Each row is where one point has got to under a steady rotation. How many steps took it there?
The counts run from 0 to 37.
[-53, 101,  38, -15,  53,  -6,   2,  17, -44, -37, -25, -15,  15,  23,  57,
 -10, -32,  11,  21, -21, -52, -19, -33, -14,  36] -> 2
[ -1,  45,  16, -36,  -5,  57,  37,  51,   8,  16, -32, -53,  39,   4, -60,
 -23,  27, -19,  27, -14, -22,  46, -32,  30,  47] -> 35
[ -1,  81,  22,  13, -14,  29,  30,  63, -52,  -8, -31, -40,  80,  24, -44,
 -37,  19, -27,   8,  13, -28,  18,   3,   8,  23] -> 25
[-52,  90,  36, -12,  65, -13,  -6,   0, -32, -45, -32, -11,   8,  13,  40,
 -10, -35,  20,  37, -10, -23, -18, -10,   8,  25] -> 1
[  5,  62,  -4, -24,   0,  57, -10,  54, -17,   3, -33, -30,  85, -20, -60,
 -61,  11, -35,  16,  -5,  -6,  31, -12,   4,  21] -> 32
[ -4,  86,  30, -27,   0,  31,  29,  31,  -1, -18, -47, -56,  74,  23, -63,
 -39,  27, -19,  40,   9,  -2,  34,  -6,  25,  21] -> 29
[  4,  78,  43, -30, -15,  36,  36,  46, -12,  10, -45, -36,  79,  10, -52,
 -26,  25, -48,  12, -11, -17,  33, -15,  19,  29] -> 30
[ -4,  70,   8,  49, -16,  24,  -5,  51, -55, -28, -31, -16,  74,   7, -25,
 -78, -27, -22,  28,   7,  -8,  18,  16,  17,   9] -> 21
[ 12,  35,  13, -33,  18,  63, -15,  31,  -6,  -9, -51, -36,  86, -23, -52,
 -57,   9, -35,  37,   3,  17,  54, -18,  33,  16] -> 33
[ -1,  85,  37,   5, -24,  21,  42,  46, -32, -16, -39, -49,  59,  33, -23,
 -35,  19, -21,  40,  13, -11,  17,   1,  24,   9] -> 24
[-41, 114,   5, -12,  50,  -8,  -6,  37, -58, -21, -41,  -2,  38,  -9,  44,
   1, -22,   1,  13, -38, -51, -30, -12, -18,  31] -> 3
[-22,  83,  27, -24,  37,  -2,   0,  44, -17, -45, -64, -26,  26,  17,  50,
 -19, -39,  12,  52, -22, -43, -45, -29,  12,  35] -> 7
[-35,  74,  24, -22,  67,   7, -41,  -9, -52, -56, -25, -14,  28,  14,  38,
 -21, -53,  10,  33,   1, -23, -21,  -7,  -2,  19] -> 0
[-18,  66,   5, -18,  62,   9, -47,  18, -29, -51, -46,   1,  27,  -5,  38,
 -30, -52,   3,  38, -30, -36, -18,  -7,   8,  36] -> 5
[ 12,  67,  -5,  21,  16,  13, -26,  41, -25, -37, -47,   6,  54, -23,  27,
 -54, -41,  14,  42, -24, -43, -23, -19,   3,  49] -> 10
[ 13,  81,  10,  52, -21,  22,  27,  83, -50,  -8, -31, -16,  74,  11,  -2,
 -39, -22, -14,  33,  -9, -29,  17,   6,  18,  22] -> 20
[ 39,  53,  -2,  45,  10,   8,  -6,  51, -39, -48, -48, -22,  64,  -6,  20,
 -73, -55,  -3,  54,  -6, -22,  15,  -4,  22,  13] -> 16
[ 11,  83,  27,   3,  -4,  39, -20,  39, -46, -29, -45, -13,  87,  12, -43,
 -54,   1, -35,  23,  13,  14,  32, -13,  19,   6] -> 27
[  3,  74,  24,  21,   0,   4,  41,  72, -16, -17, -57, -33,  26,  14,  50,
 -39, -19,  23,  46, -40, -56,  -9, -25,   7,  36] -> 13
[-26,  84,  12,  -9,  20,   2,  15,  66, -25, -27, -42,   1,  30,   0,  46,
  -9, -21,  22,  29, -52, -65, -24, -31,  19,  60] -> 8
[ 18,  62,  -8,  61,   1,  13,   7,  67, -49, -34, -22,  -1,  59, -12,  25,
 -44, -32,   3,  43, -32, -29,   5,  -1,  14,  27] -> 15
[ 18,  66,  24,  28, -13,  22, -17,  29, -34, -42, -38, -29,  64,   4, -32,
 -62, -33, -20,  43,   7,   8,  24,  28,  24,   6] -> 22
[ -3,  63,  10, -25,  -4,  56,  20,  57, -34,  11, -44, -12,  75,   8, -60,
 -39,  10, -42,   0, -26,  -1,  36, -12,  10,  41] -> 31
[-46,  83,   6,  -3,  60,  10, -32,  42, -46, -36, -33,  18,  59, -10,  32,
 -27, -39,  15,  20, -34, -29, -13, -31,  -7,  24] -> 4
[ 13,  68,  17,  23,  12,  -4,  12,  44,   8, -47, -48, -40,   4,   1,  38,
 -25, -35,  23,  69,  -7, -44,  -1, -27,  24,  41] -> 12
[  8,  62,   7,  20,  10,   6, -21,  41, -28, -60, -73,  -9,  33, -11,  33,
 -56, -54,  11,  60, -24, -25, -12, -27,  13,  36] -> 11
[  5,  34,   9, -26,  -9,  54,  15,  62, -11,  43, -25, -27,  43,  -3, -46,
 -41,  22, -27,  -7, -20, -22,  53, -19,  21,  61] -> 36
[ -3,  74,   5,  12,  23,  -5,  -2,  67, -27, -30, -40,  14,  47, -17,  36,
 -25, -44,  28,  32, -32, -59, -18, -28,   4,  42] -> 9
[ 27,  54,  23, -45,   5,  50,   7,  23,  12,  -7, -50, -55,  34,  -1, -47,
 -51,  13, -25,  36,   8,  -3,  62, -22,  29,  46] -> 34
[  7,  67,  15,   9,  -4,  37,  10,  64, -56,   4, -48,  -3, 100,   1, -50,
 -41,   6, -26,  -3,   9, -15,  23,   8,   7,  13] -> 26
[  0,  65,   4,  33,  -6,  24,  48,  75, -35, -19, -38, -10,  52,   4,  29,
 -42, -41,   3,  33, -36, -52, -19, -13,  17,  32] -> 14
[ 12,  80,  20,  26,   1,   9,  39,  50, -21, -29, -46, -47,  35,  32,   5,
 -43, -19,   3,  53,  -7, -39,  14,   1,  16,  34] -> 18
[ 12,  23, -14, -23,   7,  82,  10,  63, -21,  31, -18, -17,  48, -15, -73,
 -47,   4, -32,   1, -22, -30,  50,   0,  16,  41] -> 37
[  1,  68,  38, -16,   2,  32,  -8,  23, -27, -39, -53, -48,  59,   7, -55,
 -53,  13, -26,  45,  16,   8,  48,   3,  20,   9] -> 28
[ 12,  72,  29,  48, -22,   9,  45,  66, -42, -12, -24, -38,  52,  16,  -2,
 -37, -13,  -6,  28, -15, -31,   3,   1,  23,  16] -> 19
[  6,  79,  37,  21,  -7,  19,  24,  29, -38, -47, -52, -50,  56,  20, -22,
 -46,  -5, -14,  62,  38,  -3,  30,  11,  17,   7] -> 23
[ 24,  64,  22,  46,  15,  18,   7,  40, -17, -41, -47, -45,  36,  -3,  11,
 -62, -52,   2,  61,   4, -17,   9, -11,  39,  21] -> 17
[-33,  82,  41,  -6,  45, -12, -22,  13, -11, -55, -53, -16,  28,  -9,  40,
 -32, -48,  17,  59, -22, -29, -22, -26,   6,  37] -> 6
